In the rows, zero is written as 128.
One hidden turn or mirror swaps the rows below in pairs. Which row is each named row swapped with?
J728: [122 101 102 111 137 129 133 117  79 144 129 120 123 152 143 146 148 105
 150 114 135]
J286: [114 145 109 131 142 124 109 128 112 161 125 126 103 142 153 171 150 136
 154 126 126]
J495: [138 150 127 129 147 150 144 129 104 143 127 116  98 147 147 148 160  79
 136 152 117]
J364: [122 141 100 115 127 129 129 117  95 160 132 111 108 169 148 154 147 100
 132 130 116]
J965: [116 139  93 101 153 134 151 115 116 135 143 113 119 150 152 167 169 112
 119 137 121]
J218: [133 128 123 140 139 137 142  75 131 120 131 150 125 122 150 115 124 120
 139  91  94]
J617: [126 133 111 123 113 163 139 136 123 130 112 107 125  93 125  97 109 134
 142 151 102]
J510: [107 124  82 102 123 148 133 131 117 113 140 138 156 117 109 110 133 129
 117 143  99]
J191: [106 125 119 124 133 138 158 142 126 104 138 129 105  99 118 130 114 142
 131 176 107]
J157: [122 133 152  98 143 153 102 129 135 123 142 138 110 129 140 125 129  94
 157 151 152]
J888: [ 87 124 105 114 123 142 141 154 116 118 120 116 125 100 113 122 116 121
 122 161 113]
J855: [130 135 136 138 143 144 179  91 124 117 136 145 122 107 129 130 125 132
 122  96 122]
J289: [107 138  90 123 111 132 121 142 135 136 153 136 134 102 132 114 139 142
 113 162 100]
J634: [138 141 133 135 129 144 154  92 141 106 138 141 127 116 159 114 139 131
 145  86 107]
J927: [105 123  92 131 107 171 116 141 135 107 147 140 126 137 112 109 136 132
 138 155 109]
J450: [104 138 115 102 144 126 133 130 110 132 170 131 121 127 165 140 166  94
 131 139 146]
J780: [106 134  85 125 126 149 147 151 127 110 128 144 118 117  99 138 125 137
 120 159 113]
J700: [124 128 139 124 141 125 142 106  82 156 132 123 135 153 146 150 146 124
 136 105 141]
J576: [135 152 129 111 151 181 112 132 139 125 144 126 147 124 138 144 134 135
 144 121 156]
J522: [114 120  95 138 117 143 139 129 117 127 120 129 134 126 117 129 110 140
 120 174  85]
J130: [140 125 146 128 136 172 105 119 129 102 129 140 129 138 135 125 127 115
 160 129 156]
J207: [138 138 147 141 134 141 175  90 121 131 143 148 120 112 135 127 131 124
 133 105  93]
J466: [135 120 112 117 134 125 165  79 146 111 144 154 131 118 119 134 115 120
 132 113 112]
J781: [126 130 101 115 142 129 125 127  89 159 125 118 122 146 153 153 164 104
 117 136 105]
J298: [130 126 149 108 164 174 126 123 111 114 133 135 151 126 132 147 118 115
 141 129 156]
J53: [ 95 146 106 139 126 161 133 149 143 108 117 124 105 114 124 118 112 118
 118 153 105]
J441: [110 126 117 129 106 149 105 120 115 130 123 106  96 125 122 114  93 125
 117 136 101]
J528: [122 144 133 126 131 128 160  96 146 113 165 138  96 110 146 110 122 121
 142 115  91]
J214: [125 128 132 108 132 128 136 132 109 136 154 110  90 143 153 139 169 123
 165 130 143]
J936: [111 146  99 116 116 134 137 104 117 133 151 129 125 154 163 130 186 109
 133 125 116]
J144: [105 123 128 110 137 122 128 131  97 149 135 144 103 166 159 148 140 139
 131 124 144]
J807: [126 145  96 138 128 133 128 138 143 129 131 114 119 123 147 125 105 171
 120 151 110]
J353: [ 90 131 126 122 116 129 125 130 136 111 140 119 129 124 129 138 107 165
 110 127  96]
J62: [119 119  99 122  98 134 143 119 111 100 126 113 147 104 123 121 107 141
 116 140 105]
J983: [120 117  93 115 119 138 142  96  96 139 154 136 123 158 129 152 163 100
 123 136 128]
J208: [134 145 141 125 143 150 167  82 139 123 136 152 128 113 133 114 125 124
 126 104  98]
J708: [147 129 121  83 154 153 109 117 108 110 141 150 132 125 123 138 125 101
 134 123 148]
J926: [101 149 112 124 145 145 150 117 116 139 135 123 104 155 179 156 151  93
 143 138 116]
J641: [117 115 129 123 117 161 137 126 112 121 126 126 145 106 117 122  97 165
 119 131 112]
J394: [138 123 140 129 143 165  80 118 125 121 121 144 134 129 133 133 145 113
 154 139 139]
J890: [106 136 121 110 122 115 137 117 103 158 125 127 129 151 178 131 117 104
 156 130 108]
J750: [ 92 132 117 128 126 137  96 130 140 125 137 113 109 115 138 116 108 160
 136 138 101]
J445: [153 137 121 150 128 136 153  95 139 117 148 148 128 123 164 111 133 135
 135 111  92]
J628: [126 157 116 149 140 148 165  91 138 128 142 151 114 122 130 128 137 153
 144 104 133]
J347: [144 137 156 110 150 177 117 118 120 125 136 149 135 138 126 136 121 100
 140 134 145]
J982: [115 139 114 127 134 162 159 129 141 118 113 122 119 106 130 119 125 120
 136 169  77]
J245: [109 134 125 119 111 132 144 140 142 100 146 108 114 104 122 113 129 158
 153 148 109]
J694: [ 85 116 103 136 128 145 142 122 139 104 166 136 108 103 112 120 124 129
 131 154 112]
J745: [117 129 130 107 160 118 147 135 108 141 146 107 101 131 151 158 165 100
 132 137 125]
J743: [133 144 123 132 132 136 146 104  92 158 135  99 114 147 150 143 147  97
 164 132 122]
J504: [107 128  95 129 141 129 116 111 106 157 168 127 110 153 142 147 163 119
 141 155 118]
J201: [142 142 131 146 141 143 159  85 136 110 146 151 122 115 156 126 129 127
 142  97 107]
J335: [141 130 144 124 151 171 100 121 134 111 123 143 137 123 136 127 127 110
 147 130 155]
J178: [145 138 145 110 161 158 107 119 110 116 137 130 137 135 138 151 131 118
 148 129 162]
J317: [115 142 124 130 117 111 122 128 113 158 149 134 100 150 178 142 134 130
 146 128 135]
J602: [104 135  88 113 108 148 134 132 127 128 111 125 127 121 123 115 105 142
 127 157  88]
J271: [104 126 107 118 137 127 165 115  88 140 151 106 102 145 156 157 143 100
 129 140 120]
J774: [150 126 138 121 128 164  95 118 120 114 127 149 145 135 144 126 109 103
 139 132 146]
J847: [136 129 127 137 135 137 171  98 146 118 134 149 121  99 132 124 120 150
 135 101 112]
J95: [140 126 161 107 157 173 114 123 114 125 126 131 143 128 128 124 126 112
 139 150 143]

J144 is swapped with J353
J750 is swapped with J317
J207 is swapped with J95
J708 is swapped with J466
J700 is swapped with J641
J965 is swapped with J780
J728 is swapped with J62
J510 is swapped with J983

One hidden turn or mirror swaps the rows below in pairs. Which row is each named row swapped with?
J981: [116 127 126 135 134 130 152 153 140 133 127 169 108 100 133 128 113 121]
J325: [117 129 136 153 192 101 128 150 110 128  95 148 118 125 126 135 120 130]
J26: [152 125 129 163 121  64 122 152 114 130  94 152 139 139 123 129 155 135]
J935: [121 149 113 147 150 133 113 171 117  89 117 103 143  93 129 128 119 141]
J309: [137 140 156 153 150 150 135 190 100 116 109 119 145 127  98 136 119 134]
J810: [120 131 117 161 156 134 128 139 136  98 118 109 126  80 148 130 126 115]
J424: [ 90 138 132 147 167  94 122 158 103 131 114 139 145 130 114 137 146 123]
J984: [ 94 129 133 144 115 107 138 154 120 145  92 165 146 127 121 135 143 141]
J24: [113 127 119 156 161 130 111 151 114 118  69 140 106 119 121 137 150 153]
J108: [123 166 118 152 152 125 130 189 125 130 130 132 112  91 129 125 118 142]
J502: [156 153 154 167 115 142 147 191 114  97 101 129 140 103 134 130 148 110]
J401: [154 157 112 142 124 107 108 135  96 129 130 132  96 120 114 141 158 135]
J397: [138 151 131 133 120 141 151 151 133 121 105 116 108  86 150 131 147 106]
J145: [102 130 131 118 121 149 128 163 107 109  94 131 121 122 116 132 161 122]
J907: [179 126 114 153 131 139 101 134 126 114  96 143 136 143 134 131 131 137]
J654: [167 124 114 132 164 131 114 135 122 115 109 159 129 119 138 121 117 147]
J676: [151 142 128 162 139  90 107 149 106 103 136 107 115 106 117 125 173 116]
J422: [120 132 137 209 114 140 136 153 113 126 119 135 107 130 126 136 119 141]
J81: [128 103 156 152 153 144 140 131 118  97  88 115 144 120 126 116 138 137]
J638: [163 151 160 164 131 130 127 180 115 142 119 129 140 131  96 135 111 121]
J265: [156 128 133 146 130  92 122 143 117 123  91 191 141 111 126 125 145 135]
J345: [126 138 138 186 107 143 153 155 116 127 142 134 148 122 119 140 134 101]
J234: [148 153 131 136 120 109 136 156 130 139 111 143 115  85 138 136 126  85]
J944: [143 140 131 119 160 101 155 163 123 122 149 137 152 122 124 128 129 135]
J652: [151 138 148 176 127  98 141 149 142 115 117 107 146  82 128 102 138 129]
J302: [134 133 130 128 126 114 110 156 120 121 149 179 111 110 125 132 120 133]
J592: [189 135 131 151 120 103 133 163 124 119 153 132 124 115 113 129 129 116]
J205: [144 131 115 167  99 151 123 161 122 116 147 137 129  89 122 135 142 144]
J337: [165 140 146 185 107 112 139 168 129 108 108 100 127  98 141 117 137 113]
J131: [124 100 153 154 126 134 137 165 103  94 104 141 157 141 118 107 144 147]
J8: [159 137 142 156 135 109 156 155 132 113  99 105 122 111 163 125 109 115]
J184: [120 117 154 158 127 159 124 168 106  94 101 135 101 129 122 150 146 118]
J486: [152  99 152 182 116 124 116 149 106 109  95 136 133 158 116 116 146 130]
J574: [121 112 137 215 140  96 130 152 127 111 127 140 127 128 130 125 138 133]
J721: [130 128 135 133 121  78 124 155 105 119  84 124 159 130 113 133 131 148]
J796: [147 128 122 144 123 119 116 103 104 130 118 152 129 123 121 130 164 106]
J321: [176 123 140 123 152 112 159 155 123 111 137 143 118 102 124 125 135 119]
J200: [141 127 128 164 147  79 143 155 124 118  94 129 151 146 132 129 176 132]
J826: [105 127 124 160 101 125 120 160 114 119  73 149 151 133 134 139 144 116]
J177: [137 124 150 162 142 128 130 148  93 151 111 162 100 140 123 137 167 122]
J322: [113 117 133 194 115 112 109 162 104  92 105 116 121 133 124 121 149 147]
J400: [155 138 128 165 146  75 132 156 119 122 143 134  88 106 126 133 135 121]

J826 is swapped with J234
J81 is swapped with J944
J345 is swapped with J796
J935 is swapped with J325

